One turning vector, and how many ticks it has turned:
The counts run from 0 to 536.
[120 117 136  95 139 125 117 133 180 137 131 148 109 158 137 158 140 132
 108 128 171 166 153 102 133 189 153 144 186 132 158 128 141 100 109  80
 130 118 122  74 145 159 118 153]
306
[125 126 150  77 120 121 113 114 169 154 160 138 125 114 109 136 129 110
 120 114 142 138 148 129 164 172 151 180 142 169 167 124 139 109 130 101
 155  83 120 100 157 192 161 155]
139
[143 132 125  83 129 161 132 108 139 126 120 133 111 118 129 118  91  94
 136 127 142 124 150 100 155 164 161 137 180 132 185 175 136 130 148  72
  81 107 120 129 139 174  86 155]
137
[109 121 132 132 128 128 169  99 132 143 102 156 120 148 105 166 105 185
 118 144 100 139  99 139 111 171 117 121 136 128 160 118 193  96 106 129
  69 161 121  95 118 148 111  99]
57
[ 79 159 139 129 148 117 142 160 113  91  75 120  99 150 117  75 141 126
 146 127 137 125  99 130 120  64 120 140 132 130 117 149  89 111 159 152
 161  84  79 101 113  77 154 123]
188
[166  95 152  88  97  99 122 127 118 136 134 131 120 110 133 127 151 161
 178 143 119  99 140 164 176 175 120 134 102 121  94  97 117 125 140 145
 159  93 121 122 145 105 198 155]
13
[116 168 133 105 147  87 160 167  88  86 111 124 124 154 153 129 120  95
 111 120 186 100 125  77 123 120 131 113 102 130  97 129 124 168 124 128
 190  73 116 148 121 137 142 124]
288
[114  98 114 130  94 111 130 110  83 156 132 125 135  71 143 143 108 196
 182 135 112 117 144 151 194 127 114 146 118  76 144 124 113  97 130 151
 112 103 100 170 117 118 153 125]
449
[109 105  90 122 103 120 114 160  99 151 129 140 123 127 123  82 148 186
 129 126 137  96 132 113 151 136 118  86  81 116  88 104 106 104 121 106
 157 100 167 150 148  87 198 134]
221
[103  66 125 140 153 132 130 150 132 105 146 148 119 144 145 156 116  92
 139 116 135 183 128 141 103 116 159 127 153  66 117 139  89 153 168  89
  87  93 158  93 129 108 137 134]
527
[181 135 127 101 110 143 152 119 103 104 100 114  95 157 161  98 105  84
 128 171 160  84 140  96 126 174 155  93 141 161  86 141 143 164 128 113
 113 137 115 140 133 151 108 136]
9
[141 103 141 114 126 126 115 158 115  85 137 170 116 143  81 135 112  86
 136 122 117 153 141 127  99 110 148 115 154 114 120 166  88 148 162  66
 103  78 172  89 134 117 156 124]
359
[108 103  70 119 134 120  97 117 110 185 153 134 124 130 144 161 172 149
 141 103 149 127 111  57 137 112 134 168 127 110 133 130 119 125 144 130
 145 109  92 100 204 113  95 106]
208
[ 81 113  96  94 162 126 139 158 117 112 112 121 116 147 132 114 144 122
 128  95 169 127 142  96 159 114 164 144 146 109 157 152  94 123 176 102
 152  58 105 122 149 113 134 156]
248
[103 101  86 120 123 139 125 143  96 148 149 140 135 128 141 180 127 132
 138 132 114 167  92 111 120 116 127 115 118  94  88 151 135 168 138  56
 105 126 196 109 165 158 142 113]
319
[113 180 101 150 144 141 116 134 137 130 126 116 146  88 167 101 139 129
 108 145 188 104 164 115 107 116 158  88 121 122  72 105 112 119 110 135
 158 150  98 179 110  78  99 126]
442
[162 134 133 127 124 157 115 113 144 147 115 126 101 139 143  76 160 101
  96 127 107 144 121  84  66 153 129 103 122 183  92 165 123 120 108  90
 108 141 155 115 125  85 166 145]
50
[111 132 107  94 147 139 124 145 174 141  85 104 129 138  73 127 152 133
  94 116 120 129 144 159 132 146 127 144 156 205 172 132 161 130 125  89
 152 137 160  90 154 171 137 103]
533
[133  70 104  85 139 138 110 154 111 115 122 106 101 184  87 108 147 126
  99  73 125  88 143 127 173 125 141 133 145 142 161 128 113 113 141  88
 118  95 164 137 138 175 108 137]
250
[104 112  97 137  98  97 128 163  99 164 145 168 138 142 100 184 103 179
 137 139 172 127 142 136 160 132 120 131  91  99 120  97 140 159 166 106
 123 114 128 111 167 145 137 108]
321
[ 86 143 142 165 124 119 120 137 145 150 123 135 127 154 157 107 120  89
 140 139 169 165 113  72 106 115 106 139  55 129 101 122 113 160 140 150
 143 129  88  78 158  85 151 137]
147
[122 120  86 144 107 118 140 153  90 154 107 148 148 128 101 165 104 183
 155 126 162 102 144 131 168 140 130 130  94 106 152 116 146 169 183 133
 121 122 107 129 168 136  92 111]
322
[145 185 159 120 132  93 167 132  65  94  92 124 119 148 135 149 128 152
 130  96 133 116 113 112 110 112 116 143 123 126 128 180 130 149 143 177
 138  96  88 154  82 132 120 126]
229
[155 148 152 136 132 137 112 128 147 162 115  81 106 131 108  92 133  70
  96 111  85 153 125 119  84 110  93 160 104 221 127 157 131 162 102 140
 127 159 141 132 126 152 151 118]
425
[106 142 110 128  86 130 118  96 132 171 137 170 148  82 159 136 102 181
 162 174 135 155 136 102 150 193 139 106 122 102 130 141 146 110 109  81
 110 121 113 113 143 117 164 142]
166
[ 92 116 112 123 123 132 149 108 149 148 116 159 124 144 117 149 134 169
 129 140 119 159 100 123 100 195 156 115 116 130 153 131 182 139 164  84
  99 133 129  63 167 133 136 136]
433
[160 147 142  88 117 140  98  97 136 138 164 138 120 126 142  74 122 122
 155 127 168  69 144  98 158 151 173 107 120 130 115  94 131  90 117 157
 145 115  97 125 148 128  89 147]
235
[172 130 140 138 140  87 112 134 100 158 132 111 137 140  91 146 173 166
 110  78 128 100 146 140 110 108 115 160 138 173 115 133 127 129 130 182
 173 116  98 141 112 120  92  70]
269
[106 150 166 119 135 149 123 141 135 117 141 122 122 178 150 122 138 140
 144 106 116 199  77 141  74 111 146 125 126 131  77 140 117 143 144 106
 113 127 156  84  80 129 163 146]
91
[123 143 139 134  95 125 108 169  93 155 169 164 109 153 138 132 123 154
 140 137 155 154 111 129 108 115 136 110  78  71  69 111 111 138 168 113
 105 114 117 129 126 102 147 184]
261
[ 57 146 114 130 131 155 109 109 151 161 159 153 149 127 159  96 121 160
 132 120 147 173  97  87  97 143 185 113  95 105 126 125 119 115 146  94
 128 118 121  79 137  94 146 153]
374
[132 128 171 149 125 128 125 104 157 108  86 163 120 118  83 111 102 124
 166 163  70 135 137 176 100 116 110 121 135 151 148 139 135 100 102 142
  88 131 135  71 114  98 159  85]
17
[116 123 170 132 132  86 150 104 109 112 166 156 129 108  87 174 102 116
  87 112 103 137 121 160  81 119 147 161 123 122 138 117 131 119 118 134
 105  85 128 133  80 157 156  66]
172
[140 119 133 142 162  93 162 151 104 107 120  88 125 145 136 132 152 120
  91  94 152 110 154 141  94 142 159 143 103 141 107 118 111 174 178 174
 184  98  89 154  97 106 147 119]
496
[133  81 120 149 157 107 141 131 147 150 129 129 157 103 109 224 141 120
  96 133 131 158 160 182 110 152 126 152 149 120 139 103 150 159 137 136
 112 154 149 127 135 155 110  85]
212
[130  95 155 135 116  87 101 106 158 135 138 122 159 101 143 161 147 136
 185 133 111 164 132 152 143 129  83 159 118 122 107 104 110 126  82 173
 178 116 139  95 135 124 176  93]
240
[109 151 172 129 130 119 122 155 184 159 117 137 147 100 131 153 138 105
 131 127 148 154 149 167 138 149  88 118  77 116 140  73 159 110  98 182
 132 169 123 123 144 134 111 168]
86
[109 124 101 119 136 113 153 109  75 111 108 100 120 147  97 139 131 165
 113  95  93  96  89 126 128  95 118 158 124 158 151 149 132 140 127 149
 130 113 130 140 114 178 133  51]
2
[121  86  85 158 103 105  99 112 102 174 159 166 146 120 111 151 113 165
 155 107 141 115 142  73 149 124 126 131  78  94 149 110 129 140 130 129
 137 107 132 115 178 122 121  90]
489
[130  81 105  96 118 126 140  95 108 158 131 134 127  91 110 150 152 139
 139 123  46 129 104 103 110 138 125 136 121 135 143 152 141 113 119  79
 112  95 178 112 174 135 192  97]
111
[149  84 154 143 131 133 128 136 108 112 115  94  84 195 162 122 129  88
 144 116 118 172  94 111 101  94 113 163 154 129  89 152 100 156 148 146
  86 128 106 103 109 126 131 112]
525
